In the rows, 128 means zero.
R: 3 groups of rows, each row roughly a mix of its group's hidden directions:
R (128 x 12):
[[174  82 171 166  89 109 105  99 143  93 124 139]
 [104 148 146  97  73 133  79 125 120 179 161 157]
 [126 113 156  97 166 128  61 111 159 165 131 171]
 [ 72 146 169 100 136 122  73 132 153 167 162 128]
 [144  93 155 100 127  84  98 152 115  56 113 149]
 [116 151 103 205 123 109 111  70 143 134 110 105]
 [132  85  90 203 108 113 161 149 147 126 105 110]
 [157 146 120  94 103  77 105 152 174 170 168 139]
 [143 180 129 121 212 143  91 144 129 117 145 117]
 [158 139 127 178  89 154 115 174 181 152 140 100]
 [ 96 137 130 185 142 115 166 182 129 142  74 137]
 [ 82 172  95  61 135 103 106 107 136 148 144 108]
 [149  91 120 138  85  52 130 121 130 156 125 172]
 [146 147  78 134 144 129 168 149 120 148  50 145]
 [118 135  91  97  66  98 141  86 101 101 163 106]
 [ 95 123 165 157 111 140  77 147 159 114 195 127]
 [ 87 196 121  94 117  73 113 113 103 145 128 112]
 [ 88  90 149 140 148 171 100 108 108  83 107  80]
 [103 140 146 176  82 133 140 163  95  70 157 139]
 [113 145 139 113 139 178 145 151  50 113  92 106]
 [150 184  87 130 156 111 188 154  95 110 136 115]
 [ 89 182 146 120 119 156 152  68  86 122 151 137]
 [104 185  80 170 108 120 105 172 152  99 140 123]
 [ 63 163 112 123 173 109 169 151 113 124 136  87]
 [131 133 126 212 109 162 148 166 137 159 155 122]
 [127 126 131 169 170 118 147 118  95  45 112 120]
 [149 155 104 120 151 115  67  92 131 165 179 100]
 [182 198 158 157 136 100 132 103 136 128 163 121]
 [182 114  97 143 102 141 160 135 132 137  54 148]
 [144 104 107 167  95  58 115 139  87 139 101 156]
 [164 140 159  83 174 134  84  99 157 168 118 111]
 [ 92 143 118 187 139 145 188 146 106 171 148 141]
 [137 131 136 174 114 173 108 164 151  86 186 107]
 [149 148 146 122 205  89 116 107 146 106  87 104]
 [163 133 120  82 176 130  91 150 121 122 193 148]
 [158 169 142 107  88  65 152 109 112 123 134 174]
 [102 100 126 137 196 156  94 155 118 128 106 182]
 [ 98  52 119 149 175 149  93 150 121 134 105 115]
 [118 176 121 160 176  93 162  95 124 157  84 140]
 [110 117 165 108  84  66 149 122 148 150  86 163]
 [180  95 107 159 128 167  76 142 111  93 144  96]
 [134  99 143  79 164 145 139  86  91 118 189 112]
 [120 160 153  85 103 148 113 124  95 117 132  49]
 [117 102 134 125 121 164  88 153 157 183 124 192]
 [146 177 118  98 121  85 112 132  81 192 120 122]
 [132 101 134  72 122 103  76  74 165 146 122 148]
 [125 113  91 176  85 125 172 169 105  81 129 145]
 [129 172 136 132  90  80 111  98  90  89 169 104]
 [102 107 113 183 166 127  95 131 189 105 122  95]
 [104 195 118 167 153 126 123 104 168 149 103  86]
 [137 184 153  92  95 103 119 115 128 165  77  92]
 [117  74 128 165 119 127 119 142 142  67 127  68]
 [ 79 115 133 102 113 145  95 185 171 158 121  92]
 [157 165 111 116 103  91 141 113 119 190 135 186]
 [123 152 113 101 117 164  63 135 137 141 194 151]
 [139 165 123 132 130 118 163  63 115 151 133  61]
 [106 158 108 114 128 140 203  83 109 150 108 163]
 [104 200 150 130 167 127 149 127 101  99  81 111]
 [118 153 112 184 188 136  95 120 137  71 130 118]
 [160 150 116 175 126 101 146 200 163 146 141 106]
 [ 96 121 123 103 153  78  64  94 159 128 142 161]
 [174 160 172 103 165 137 111 146 176 172 112 119]
 [134 128 128 126 121 135  99 153 179  77 171  68]
 [162 107  99  75 151 186  98 108 136 143  96 104]
 [137 108 157 178  77 128 129 127 114  78 183 114]
 [ 92 152 139 137 128 117 128  45  85 126 165 135]
 [133  82 139  93 114 167 106 107 109 153 187 169]
 [158 151 116 149  62  91 148 160 158  80 128 131]
 [168 121 162 142 122 160  67  94 106  82 153 120]
 [ 75 143 146 134  74 121 108 187 150 105 149 103]
 [100 143 135 174 139 137  70 166 165 108 173 145]
 [138 130 123 130  76 172 131 131 118  97 200  92]
 [170  95 162 132 148 146  72 157 176 159 117 115]
 [ 89 102 168 132 162 115 110 205 106 112 136 130]
 [191 107 101 179 104 156 123 146 151  99 100 156]
 [121  80 169  95 110 115  67 117 175 135 106 138]
 [137 104  91 177 144  86 158 147 115 171  91 163]
 [ 99 146 130 119 183 145 109 152  88 164 165 177]
 [ 99 147 135  58 156 160 156 112  87 111  98 149]
 [141 107 121 110 213 137 111 106 128 115 174  95]
 [111  95 108 195 129 110 157 133 168 125  96  80]
 [110 124 134 155 165 155  93  83 128  70 142  79]
 [111 144 177 178 104  82 139 151 112  89 160 157]
 [201 135 126 119 174 162 154 123  79 130 107 136]
 [154 155 115 196 102 144  93 174 155 104 122 149]
 [122 104 143  69 152 179 106 108 111 170 153 163]
 [112  72 134 137  65 121 122 165  93 137  83 138]
 [ 74 137 181 168 141 138 140 131  78 120 164 153]
 [125 133 129 147  44 121 154  98 178 149 124 111]
 [136  74 132 131 152  84 177 167 167 106 120 155]
 [124  82 131 113 145 118 192 115 136 147  60 114]
 [119 159 143 194 132 111 109 158 151  72 149  96]
 [102 189 156  96 143  98  98 135 107 152  87  93]
 [158 167  80  83 103 129 129 124 118  68 123  95]
 [ 90 103 141 151 114 196 170 110 146 131  89 156]
 [101  91 146 141 147 151 109  68  67 113 145 153]
 [119 154 106 163 152 195 116 171 159  88 141 118]
 [122 130 168 148 131 110 181  89 121 148 113 199]
 [133 130 120 171 151  85 117 101 191 101 143 175]
 [141  89  87 145 107 202 131 173 129 120 106 116]
 [139 152 105 123 135 111 130 205  85 168  96 148]
 [134 126 120 152  49 142 112 179 122  85 126 147]
 [149 107 163 138 113 112  99 123 175 158  58 155]
 [ 61 122 181 121  81 114 133 136 142 167 137 103]
 [166 164 139 196 119  85 158 124 116 108 163 144]
 [101 213 120 124 103 147 154 105 131 147 156  98]
 [104 169 128  92 190  84 161 107  93 145 135 131]
 [128 174 139 156  84 163 156 107 142  59 132 129]
 [131 119 134 134  94 163  87 162 193 166 125  92]
 [ 92 103  91 141  88  81 151 186 160 129 118 126]
 [142 135 103 184 112 159 158 167 140  75 144  90]
 [112 137 173 116 136 126 136 192  94  65 126 149]
 [ 91  88 146 141  84 160 115 122 136 109 104  60]
 [114 165 103  61 135  95 111  81 110 122 159 103]
 [132 191 162  87  79 128 141 133 145  79 117 138]
 [126 108 121 193 101 139 181 172 143 145 117 165]
 [150  85 121 163 106  89 201 109 131  97 122 123]
 [128  74 139  70 147 114 110 143  81 179 122 126]
 [137 157 195 102 179 168  98 156 115 128 131 120]
 [ 51 125 101 104 131 146 173 160 137 162 134 107]
 [ 92  80 137 161  92 147 145  80 167 144  99 102]
 [180 130 114 117 197 155 158 137  83 116 107 142]
 [171 109 128 159  55 101 144 108 125 106  85 134]
 [133 123  95 194 150 117 134 165  84  87  97 114]
 [ 89 160 159 111 141  65 180 136 127 138 121 167]
 [126 124 151  87  53 106  80 140 122 146 131 161]
 [ 68 156 169 112 142 118 124 133 104 135 190  92]
 [140 114 121 136  51 146 159 140  95 169 103 163]]

one row of each group, then the others: which group is each in?
[137 105 134 104 186 101  80 125 169 112 176 149] | Z
[144  82 196 171 109 147 118 129 135 101 171 119] | A
[167  76 113 163 159  71  85 128 137 137 144 115] | N

[163 141 124  81 107 154 180 174 103 126 157  94] | Z
[ 74 178 152  89 127  89 117  97 148 160 148 108] | N
[128 166 108 161 167  93 125 163 178 139 113 179] | Z
[135 131 110  69 137 138  80 141 106  71 129  83] | N
[149 162 167 130 164 139 181 180 135 150 104 161] | N
[100  98 153 151 157 116 140  55 163 113 110 165] | Z
[149 130 127 125 113  53 154  84 167 148 110 162] | N
[125 157 115 140 165 132 122  68 180 180 148 145] | Z
[102 166 105 130 143  72 185 149 147 176 129 127] | N
[132 147 138 178  87 145  91 148 169 150 167  86] | N
[141 149 131 107  62  65 112 149 145 171 126 129] | Z
